Each path is a new rotation, seen through one point. The rows after it are directions, each followed by how far the rotation turns it, in degrees each step (0 if it stays put).
Each turn is a multiple of 5 degrees from 10 to 175, or 0.
Each row of a path follows its step; steps can be skipped.
path 1
step 0: [ -2  18  -1  24  45 -43   8 -26  -8  54   3  21 -34 -26  -5 -34  -3  17
  -3  21  -5 -47  35  10  13  12 -11  27  12  25  11  15 -20 -38  13  29
 -10   9   2  -4  21   4  16  35  -7  13  18 -39 -14  41  51  27]
step 2: [ 16  24 -13 -10 -49 -40 -45 -33 -50  -7 -15 -24  38   3  30  -7  33   9
  31  19 -19 -31   3   3  28  -4 -21   0   2   5  -6 -23   0  -4  39  13
 -23   2   0  43 -25 -11  23  38 -14 -10  40   5 -18   3  45   9]
step 4: [  3 -40 -24  16 -15  -4   9  34 -11   8  19 -28  59 -20  10 -23  -8  16
  -6  16 -33 -10  18  -9  52  15   9  36  49  -6  13   0  13 -52  22  12
  -5   1 -18  -3  -2 -57   0  28 -15  39 -12 -29  -6 -32   4  -5]
step 8: [ 22   4  18  14 -44 -25  29 -39 -18  21  -7  14   1 -21  57  13   0  -4
  33  -1   8 -10   7  12  30  18 -11   1  28  40  12   8 -11 -34  -7   8
 -32   6   4  -5 -17 -45 -21 -41 -44 -10  59 -13 -32  16  11  21]
step 9: [-14  -9  -8  -3   1 -23   6   8   4  12  60 -35  44  28  -6 -43  33  40
 -34  39  -7 -42  14   8  55  18 -25  16 -13   9 -18  26  -1 -26 -36  14
  -4  -2 -26 -17   6  -5 -23 -42  -3  -3  18   8  13  16  28  -4]
step 15: [  8  14 -44  14 -13 -10 -32 -16 -26  -9  42  -9  46 -19 -12  19  60   1
 -18  14  13 -22  34   5  33  -3  -6   8   3  -3  -7  31  -1 -21  15 -38
 -20   4   8  50  19 -32 -29 -14  -4  58   7 -14  21  28 -13 -11]
step 19: [ -3  51  12 -27  10 -49  10   5 -37  24  23 -10 -11 -16  17 -23  10 -10
 -10  18  -6 -34   2  40  59  10 -29 -25 -42  28 -23   2 -19 -41 -14  29
 -12  -3  -3  12  -1 -18 -10  19 -29  10  25  28  18  -9  45  24]
step 21: [-14  15   6  -5 -37 -45 -14 -10 -59 -14  27 -34  15  11  11  -2  18  14
  -4  -9 -41 -36  36 -20  39  11  21  46  36  44  22 -27  -5 -16   0 -26
 -24 -21   3   6  31   7  29   1 -33  32   6  -7 -14   1  -5   6]
step 26: [  1 -18 -53  23 -20   3  34  -7 -25  15  32 -31  55 -20  35 -23   2  14
 -14 -19  -6 -15  25  17  -1  40  15  51  23  37  -6  32 -21 -32 -24 -16
 -27 -30 -29 -15 -15 -14 -40  24   8   4  -7   9  15  -8  -6  -4]
[  3   3  -1  -2   9   6  -4   4  13   5 -10  -7  -5  10 -10   4  -2   3
   7   3   7   1   6  -2   5   7  -2  12   8   9  14  -2   4  -8   4  -4
  -7   0   5   3   3  12  -4   5  10  12  -3   7   0   3  -1   5]  65
[  1   1   4   4   4   5  -1  -6  -4  -1   6  -6   9   8 -11   0  -7   4
  10   9   9  12  -3  11  -9 -11  -3   8  -1   7   0  15 -10   2   2   3
   1 -12   4  -6  -1  -4  -2 -14   0  -3   6  -4   0  -4  -4  -4]  20
[  8   6 -10   7   8  -5 -15  -4  10  -6  -5  -1  -1  -9  -4   0  -1  -8
  -5   2   3  -5   5  -7  -6  -5  -4   3   0  -7  -8  11  -1   1   7  10
  -3  11  18   5   0  -2  -2   0  -2  -6   4  -2  -9   9   4  -4]  145
[  7 -10   3  -4  -5  -2  -8   3  -4  -6 -11 -11   2  -5   3  -4   8   3
   5   9 -10   1   3  15  -9  -2  10  -2   1 -15   4   2  -3   7  11   1
  -1  -7  -3  -3   8   1  -2   9   7  10  -5  -4  -4   7   0   4]  35
[  2   4   7   5 -11  -7  -2 -18   8  -6   3  -2   5   2   7   0   8  -2
  12   3  -5   6  10  -8   7   0   3  -8   1  -1   5  -5   5  -6   5 -16
   0  -2   6  -4  -1   5   2  -7  10 -13  -1  -2  -1   1  -2 -10]  115
